B =
[[129 134 130 141 130 129]
 [129 129 135 128 133 128]
 [131 127 133 126 130 130]
 [123 131 139 136 137 124]
 [128 126 141 120 138 127]
 [145 155 133 133 140 147]
 [156 151 114 134 121 156]
 [133 115 119 129 113 129]
 [145 150 133 128 138 146]
 [125 120 130 133 124 124]]
B[0,0] = 129
B[4,0] = 128
B[0] = [129, 134, 130, 141, 130, 129]
B[6,0] = 156
B[:, 1] = [134, 129, 127, 131, 126, 155, 151, 115, 150, 120]
B[7] = [133, 115, 119, 129, 113, 129]
B[7,5] = 129
B[3,3] = 136
B[6,1] = 151
B[:, 4] = [130, 133, 130, 137, 138, 140, 121, 113, 138, 124]
B[2,5] = 130
B[7,3] = 129
B[2] = [131, 127, 133, 126, 130, 130]
B[6,4] = 121
B[1,0] = 129
B[2,3] = 126
B[3,4] = 137
B[3] = [123, 131, 139, 136, 137, 124]

arr = [130, 115, 125, 99, 118, 127, 131, 110, 141, 146, 146]
arr[-11]	130
arr[7]	110
arr[-10]	115
arr[-5]	131

X =
[[114 126 132 138 150]
 [111 120 128 141 143]
 [115 133 136 135 152]
 [126 152 135 116 117]
 [145 117 128 128 143]
 [121 153 138 120 126]
 [111 122 129 141 145]
 [111 120 128 141 144]
 [144 119 129 128 145]
 [145 117 128 128 144]
 [111 121 129 141 144]]
X[-11][-5] = 114
X[-8][1] = 152
X[:, 2] = [132, 128, 136, 135, 128, 138, 129, 128, 129, 128, 129]
X[-3][4] = 145
X[8][1] = 119
X[-2][0] = 145
X[-11][-1] = 150
X[2][2] = 136
X[6] = [111, 122, 129, 141, 145]
X[-2] = [145, 117, 128, 128, 144]
X[-6][-4] = 153
X[:, -4] = [126, 120, 133, 152, 117, 153, 122, 120, 119, 117, 121]
X[10] = [111, 121, 129, 141, 144]
X[-3][-5] = 144
X[:, 0] = [114, 111, 115, 126, 145, 121, 111, 111, 144, 145, 111]
X[-4][1] = 120
X[3][-1] = 117
X[:, -2] = [138, 141, 135, 116, 128, 120, 141, 141, 128, 128, 141]
X[-1][-5] = 111
X[-1][-3] = 129
X[7][2] = 128
X[2][-4] = 133
X[-6][3] = 120

x =
[[127 130 129 129 127 127 147]
 [127 143 130 129 127 127 124]
 [127 142 124 129 129 128 140]
 [128 131 127 128 129 128 106]
 [129 127 126 127 128 129 118]
 [128 120 130 128 128 127 124]
 [128 129 128 128 128 128 121]
 [128 127 128 127 128 129 115]
 [129 120 129 128 127 128 148]
 [128 130 128 128 128 128 111]
 [128 112 131 129 127 127 133]
 [128 126 131 127 127 127 118]
 [128 145 128 128 128 128 127]
 [128 145 128 128 128 128 127]
 [128 122 130 128 128 127 122]]
x[0, 0] -> 127
x[6, 2] -> 128
x[7, 3] -> 127
x[5, 3] -> 128
x[5, 6] -> 124
x[11] -> [128, 126, 131, 127, 127, 127, 118]
x[2] -> [127, 142, 124, 129, 129, 128, 140]
x[8, 0] -> 129
x[12] -> [128, 145, 128, 128, 128, 128, 127]
x[9, 0] -> 128
x[1, 0] -> 127
x[11, 1] -> 126
x[:, 0] -> [127, 127, 127, 128, 129, 128, 128, 128, 129, 128, 128, 128, 128, 128, 128]
x[0, 1] -> 130
x[14, 1] -> 122
x[13] -> [128, 145, 128, 128, 128, 128, 127]
x[3, 0] -> 128
x[12, 6] -> 127
x[6, 6] -> 121
x[10, 1] -> 112
x[13, 4] -> 128
x[10] -> [128, 112, 131, 129, 127, 127, 133]
x[1, 3] -> 129
x[7, 2] -> 128
x[10, 4] -> 127
x[4, 3] -> 127
x[11, 3] -> 127
x[13, 3] -> 128
x[8, 1] -> 120
x[13, 5] -> 128
x[1, 5] -> 127
x[:, 4] -> [127, 127, 129, 129, 128, 128, 128, 128, 127, 128, 127, 127, 128, 128, 128]
x[14, 2] -> 130
x[7, 1] -> 127
x[13, 6] -> 127

a = [130 124 157 132 122 128 124]
a[-7] = 130
a[-3] = 122
a[-4] = 132

data =
array([[111, 121, 140, 109, 111, 109, 138, 113, 113, 135, 136, 135, 143,
        103, 116],
       [139, 118, 139, 142, 115, 125, 146, 126, 121, 111, 117, 125, 146,
        131, 128],
       [137, 138, 105, 148, 153, 138, 125, 143, 142, 126, 119, 100, 131,
        152, 150],
       [115, 127, 120, 116, 115, 109, 134, 115, 115, 116, 135, 105, 123,
        108, 107],
       [100, 100, 136,  99, 110, 104, 133, 116, 112, 145, 137, 116, 125,
        104, 111]])
data[0][0]	111
data[1][2]	139
data[0]	[111, 121, 140, 109, 111, 109, 138, 113, 113, 135, 136, 135, 143, 103, 116]
data[:, 2]	[140, 139, 105, 120, 136]
data[3][12]	123
data[4][0]	100
data[4][4]	110
data[0][2]	140
data[2][0]	137
data[3][0]	115
data[2][1]	138
data[0][4]	111
data[1][6]	146
data[1][4]	115
data[2][7]	143
data[1][10]	117
data[0][10]	136
data[4][14]	111
data[:, 5]	[109, 125, 138, 109, 104]
data[1][13]	131
data[0][14]	116
data[:, 10]	[136, 117, 119, 135, 137]
data[:, 14]	[116, 128, 150, 107, 111]
data[0][3]	109
data[2]	[137, 138, 105, 148, 153, 138, 125, 143, 142, 126, 119, 100, 131, 152, 150]
data[0][11]	135
data[0][5]	109
data[0][1]	121
data[3][3]	116
data[1]	[139, 118, 139, 142, 115, 125, 146, 126, 121, 111, 117, 125, 146, 131, 128]
data[:, 3]	[109, 142, 148, 116, 99]
data[4][1]	100

grid = [125, 111, 145, 119, 120, 118, 149]
grid[0] = 125
grid[-6] = 111

m =
[[117 120 110 126 127 123 146 107 130 112 136 149]
 [140 125 126 125 113 134 141 132 129 141 129 116]
 [134 140 131 138 116 133 135 131 133 120 108 141]
 [121 127 126 134 137 126 135 143 134 136 127 134]
 [114 126 119 121 114 135 118 121 132 125 125 139]
 [142 126 127 126 112 143 141 127 135 137 141 113]
 [116 138 132 132 138 130 139 143 136 135 126 131]
 [121 124 122 135 141 124 132 143 132 137 130 134]
 [115 136 128 136 135 126 137 145 139 138 123 132]
 [128 134 121 108 136 138 133 125 141 123 147 116]
 [155 130 137 129 147 114 106 118 136 150 128 140]
 [124 148 127 105 143 126 115 124 127 134 131 126]
 [143 126 114 140 121 107 124 143 124 110 108 121]
 [128 125 140 147 158 131 132 121 104 118 142 111]]
m[0, 0] = 117
m[2, 1] = 140
m[:, 5] = [123, 134, 133, 126, 135, 143, 130, 124, 126, 138, 114, 126, 107, 131]
m[6, 2] = 132
m[10, 3] = 129
m[1, 8] = 129
m[13, 9] = 118
m[9, 6] = 133
m[1, 3] = 125
m[8] = [115, 136, 128, 136, 135, 126, 137, 145, 139, 138, 123, 132]
m[11, 10] = 131
m[8, 10] = 123
m[2, 10] = 108
m[6, 7] = 143
m[9, 9] = 123
m[6, 4] = 138
m[:, 7] = [107, 132, 131, 143, 121, 127, 143, 143, 145, 125, 118, 124, 143, 121]
m[12, 6] = 124
m[13, 8] = 104
m[11, 4] = 143
m[4, 1] = 126
m[11] = [124, 148, 127, 105, 143, 126, 115, 124, 127, 134, 131, 126]
m[13, 11] = 111
m[12, 8] = 124
m[:, 4] = [127, 113, 116, 137, 114, 112, 138, 141, 135, 136, 147, 143, 121, 158]
m[13, 0] = 128
m[11, 11] = 126
m[12] = [143, 126, 114, 140, 121, 107, 124, 143, 124, 110, 108, 121]
m[9, 0] = 128
m[5, 8] = 135
m[6, 10] = 126

M = [124, 135, 126, 142, 117, 143, 134, 112, 115, 114, 150, 122, 116, 125, 111, 136]
M[0]	124
M[3]	142
M[7]	112
M[4]	117
M[8]	115
